Some points:
tensor([ -10.,   27.,   13.,  -16.,  -16.,   36.,  -55.,   43.,   34.,   11.,   23.,  -18.,  -15.,  -43.,   -2.,   -5.,   10.,   61.,   -4.,   20.,   12.,    8.,  -36.,   43.,   38.,    4.,    2.,   23.,    0.,  -48.,    4., -104.])
tensor([ 11., -10., -18.,   0., -29.,  26.,   9.,   3.,  11.,  17.,   3.,  14.,  -7.,  46.,   3.,  13., -35.,   3.,  14.,  -3., -20.,   4., -19.,   3., -12.,   8.,  -4.,  -6.,  -4.,  -9.,   5.,  15.])
tensor([ -8.,   1.,  -6.,   5., -13., -10.,   2., -15.,  38.,   1.,  -8., -21.,  19.,   3.,   7.,  18.,  21.,   8., -20.,  18., -13., -28., -10., -14.,   9.,  12.,  -7.,  -8.,  -1., -27.,   8.,  36.])
tensor([  5.,   8.,  12.,  12., -15., -41.,  15., -11.,  28.,   9.,   9.,  18.,  22.,  12.,  -3.,  -4.,  -9.,  15.,   6., -20.,  -4.,  -5., -17.,  25.,   2., -19.,  12.,   7., -19.,   7., -11.,   1.])
tensor([-12.,  -5., -14.,  25., -36.,   5., -20.,   5., -16.,   6.,  39.,  -7.,  23., -47., -20., -13.,  17., -19.,  23.,  20.,  20.,  15., -29.,   5.,  -8., -10.,  15.,   4.,  -1.,  16., -24.,  37.])
tensor([ 22.,   9., -14.,   4.,   7.,  23.,   6.,  13.,   0., -14.,   6., -16., -16.,  18., -23.,  -6.,  -6.,  39.,  -6.,  18., -29., -34.,  -5.,  -5.,  -7.,  24.,   6.,   2., -10.,  62., -24.,  12.])
tensor([-22.,  20.,   2.,   5., -20.,  14.,  29., -25.,   7., -10.,  -1., -19., -10.,  -1.,   5., -33.,  15.,   4.,  11.,  -2.,  -3.,  23.,  24., -28.,  16.,   1.,  10.,   7., -12.,   1.,   8.,   8.])
tensor([-19.,  23.,  -1., -12.,  30.,  -1.,  50.,   5.,   8.,  28.,  28.,  12.,  -6., -10.,  -1.,  12., -31.,   1.,  -1.,  24.,  45., -14., -20.,   8., -19.,  -3., -42.,  27.,  30.,  23.,  43.,   8.])
tensor([ -3.,  11.,   9., -15., -15., -12.,   3.,   3., -26.,  -9.,  -3.,  -6.,  21.,  20.,  -6., -17., -11.,  30.,  29., -10.,  -2.,  18., -17., -15.,  13.,   2., -17.,  23., -12., -25.,  -7.,  -1.])
tensor([-19.,  -5.,  31.,  18.,   2., -30.,   5., -10., -28., -15., -14.,   1., -48.,   2.,  -5.,   4., -15.,   9.,  12.,   6., -34.,  -6., -31., -12.,  -4., -14.,   5.,   9.,  13., -35., -21.,  33.])
tensor([  9.,  -4., -34.,  49.,  31., -14.,  14.,  31.,   9., -19., -64.,  20.,   6., -56.,  46.,  48.,  35.,  11.,  -6., -30., -12.,  55., -28., -13., -36.,  20., -27.,   4.,  -1.,  45., -35.,  -2.])
tensor([ 20., -30.,  16.,  80.,  19.,  21., -24.,  58.,   6.,  -6.,  29., -15., -10.,   0., -13., -29.,  40., -34.,  60., -50.,  -8., -44.,  23., -23.,  11., -23., -61., -37.,  29., -31.,  61., -11.])
tensor([  4.,  23.,  -1.,   7.,  14., -14., -19., -14.,  18.,   6., -13.,   6.,  13.,  -2.,  -5., -37., -43.,  17.,  -4.,  10., -13.,  16.,  -1.,  -5.,  14.,   3.,  -1., -22.,  -4., -35.,   3.,  29.])
tensor([ 49.,  20.,  89., -10., -15.,  35.,  22.,  57., -62.,  37.,   9.,   5.,  32., -58.,  40.,  -6.,   5., -27., -96., -48., -38.,  22.,  67.,  10., -44.,  61.,  24.,   6.,  45., -27.,  -6.,   2.])
tensor([  4., -13.,  29.,   1.,  17.,  17., -13., -50.,  19., -15.,   8., -31.,  -1.,  -2.,  37.,  22., -38., -36.,  12.,  -1., -11., -17., -34.,  -1.,   4.,  22.,   8.,   2.,   5.,  38.,   6.,  -8.])
tensor([-28.,  62., -17., -44.,  11.,   2., -50.,  -7.,  46.,  -5.,  34.,  32., -39., -27., -28.,  34.,  21., -29.,  11.,  -8., -37., -10.,  23.,  -6., -49.,  19.,  11.,  12., -56., -34.,   6., -40.])
tensor([ 11.,  -3., -24., -12.,   5.,  29., -18., -67., -15.,   7., -28., -14.,   8.,  -6.,  -9.,   3.,   3.,  21.,   8.,  -4.,  -4.,  35.,  19.,  52., -10., -17., -23.,  -5.,  26.,   3.,   7., -12.])
tensor([-15., -31., -53., -65.,  28., -11.,  -8.,   8.,  -9.,  56.,  -8., -37.,  -1.,   7.,  24., -56.,  16., -30., -42., -27., -38.,  11., -36., -28.,  26., -40.,  -9., -15.,  -4.,  18., -26., -25.])
tensor([ -3., -10.,   1., -24.,  -6., -11., -20.,  20.,   3.,  -5.,  14.,  20., -10.,  -5.,  21., -19.,   2.,   2.,  28., -11.,  21.,   9.,  15.,  35.,  17.,   2., -22.,  -4., -22.,  35., -16.,  38.])
tensor([ -4., -24.,   9.,   0.,   7.,   5.,   6., -10.,  58., -11.,  10., -11.,   4.,  10., -12.,  -3.,  -6.,   8., -22., -14.,  25.,  18.,   5.,  -3.,   2.,  -6.,  16.,   9.,  -5.,   4.,  -4.,  21.])
tensor([  9.,  -6., -55.,   1.,  13., -37.,  20.,  10., -14., -26.,   7.,  -2., -20., -28., -11.,  23., -10., -12.,  -7., -22.,  -5.,  -1.,  20.,  40.,  45.,   0.,  16., -41.,   3.,  -3.,  21.,  23.])
tensor([ 14., -53., -65.,  51.,  37., -21., -10., -30., -55., -35.,  29.,  51.,  25.,  40.,  53., -58.,  14.,  14., -27.,  44.,  39., -19.,  32., -28., -21.,  34.,   9.,  53., -31., -28.,  24., -52.])
tensor([-27.,   4.,   3.,  11., -11.,  26.,   9., -11., -23.,  -7.,  -2., -31.,   4.,  38.,  -8.,  25.,  -3., -15., -23., -13.,  24.,   6., -15.,  16., -10.,   7.,  -8.,  -8., -38., -18.,  -5.,  13.])
tensor([  0.,  40.,   4., -12.,  12.,  16.,  -8.,  35.,  -3., -55.,  18.,  61.,  15.,  70., -20.,  68.,   7., -59., -26.,  56.,   7.,  33.,  38., -55.,  55., -61., -15.,  -4.,  58.,  -1., -65., -47.])
tensor([ -6.,  -3.,  16.,   4.,   0.,  39.,   8., -26., -25.,  11., -23.,  31., -15., -28., -19.,  10.,   6.,  14., -14.,  -9.,  15., -35., -16., -17.,  30., -18.,   9.,  -1., -28.,   2.,  -1.,  15.])
tensor([-36.,  -4.,   2.,  -3., -33., -19.,  -3.,  -7.,   6.,  -7.,   1.,  -3.,  15.,  14.,  -1.,  -1.,  -2.,  40.,  -8.,   4., -24., -11.,  21.,   1., -12.,   0., -17., -29.,  -1.,  36.,   9.,   6.])
tensor([ 25.,   2.,  20., -26.,   9., -22.,  38., -19.,   9.,  11.,  14.,  -8.,  -5.,  -6.,   6.,  11.,   2.,  26.,  18.,  20.,  54., -16.,  -1., -33., -20.,   7., -17., -46.,  -6.,  -6., -13.,   3.])
tensor([-20.,  -7., -10.,  -1.,   3.,  18.,   0.,   1.,  -4.,   9.,   4.,  -2.,  17.,  -1.,  12.,  27., -25.,  19.,  29., -12.,   5., -18.,  18.,  -2., -10., -18.,  60.,   1.,   1.,  21.,   6.,   5.])
tensor([  7., -27.,  53., -10.,  26., -33.,  12.,   9., -28.,   2., -40.,  13., -22.,  40., -26.,  -5.,  54.,  -9.,  33.,  47.,  -7.,  26., -17.,  26.,  -4.,  -8.,  47., -19.,   4.,  22.,  58.,  16.])
tensor([  2.,  -3.,  -4., -16., -21.,  18.,  32.,  -3.,  25., -19., -40.,   7.,  18.,   1.,  -8., -37.,   5., -48.,  29.,   6.,   8., -28., -12.,  36., -26.,   2.,  22.,   1.,  17., -22., -18.,  -5.])
tensor([ 41., -10.,   6.,  -6., -44., -53., -30.,   4., -20.,  45., -39., -50., -18.,  -1., -32.,  11., -38., -24., -16., -10.,  28., -11.,  38., -14.,   8.,  11.,  -5.,  54.,  22.,  16.,   6., -13.])
There is one direction along which these points spread out most. Take the direction at right angles to it along which they spread out most. Go by this last direction. Where along it does each point below lie, from 0 to 99? The average is 50, and the first point in the table lies past the average. One standard deviation of the points above along it is 16.
tensor([  7., -27.,  53., -10.,  26., -33.,  12.,   9., -28.,   2., -40.,  13., -22.,  40., -26.,  -5.,  54.,  -9.,  33.,  47.,  -7.,  26., -17.,  26.,  -4.,  -8.,  47., -19.,   4.,  22.,  58.,  16.]) 40
tensor([ 11.,  -3., -24., -12.,   5.,  29., -18., -67., -15.,   7., -28., -14.,   8.,  -6.,  -9.,   3.,   3.,  21.,   8.,  -4.,  -4.,  35.,  19.,  52., -10., -17., -23.,  -5.,  26.,   3.,   7., -12.]) 43
tensor([-22.,  20.,   2.,   5., -20.,  14.,  29., -25.,   7., -10.,  -1., -19., -10.,  -1.,   5., -33.,  15.,   4.,  11.,  -2.,  -3.,  23.,  24., -28.,  16.,   1.,  10.,   7., -12.,   1.,   8.,   8.]) 46
tensor([ 11., -10., -18.,   0., -29.,  26.,   9.,   3.,  11.,  17.,   3.,  14.,  -7.,  46.,   3.,  13., -35.,   3.,  14.,  -3., -20.,   4., -19.,   3., -12.,   8.,  -4.,  -6.,  -4.,  -9.,   5.,  15.]) 47
tensor([ 22.,   9., -14.,   4.,   7.,  23.,   6.,  13.,   0., -14.,   6., -16., -16.,  18., -23.,  -6.,  -6.,  39.,  -6.,  18., -29., -34.,  -5.,  -5.,  -7.,  24.,   6.,   2., -10.,  62., -24.,  12.]) 44
tensor([ -8.,   1.,  -6.,   5., -13., -10.,   2., -15.,  38.,   1.,  -8., -21.,  19.,   3.,   7.,  18.,  21.,   8., -20.,  18., -13., -28., -10., -14.,   9.,  12.,  -7.,  -8.,  -1., -27.,   8.,  36.]) 44
tensor([ -6.,  -3.,  16.,   4.,   0.,  39.,   8., -26., -25.,  11., -23.,  31., -15., -28., -19.,  10.,   6.,  14., -14.,  -9.,  15., -35., -16., -17.,  30., -18.,   9.,  -1., -28.,   2.,  -1.,  15.]) 45
tensor([ -3.,  11.,   9., -15., -15., -12.,   3.,   3., -26.,  -9.,  -3.,  -6.,  21.,  20.,  -6., -17., -11.,  30.,  29., -10.,  -2.,  18., -17., -15.,  13.,   2., -17.,  23., -12., -25.,  -7.,  -1.]) 50
tensor([ 49.,  20.,  89., -10., -15.,  35.,  22.,  57., -62.,  37.,   9.,   5.,  32., -58.,  40.,  -6.,   5., -27., -96., -48., -38.,  22.,  67.,  10., -44.,  61.,  24.,   6.,  45., -27.,  -6.,   2.]) 52
tensor([ -4., -24.,   9.,   0.,   7.,   5.,   6., -10.,  58., -11.,  10., -11.,   4.,  10., -12.,  -3.,  -6.,   8., -22., -14.,  25.,  18.,   5.,  -3.,   2.,  -6.,  16.,   9.,  -5.,   4.,  -4.,  21.]) 46
tensor([  4., -13.,  29.,   1.,  17.,  17., -13., -50.,  19., -15.,   8., -31.,  -1.,  -2.,  37.,  22., -38., -36.,  12.,  -1., -11., -17., -34.,  -1.,   4.,  22.,   8.,   2.,   5.,  38.,   6.,  -8.]) 41
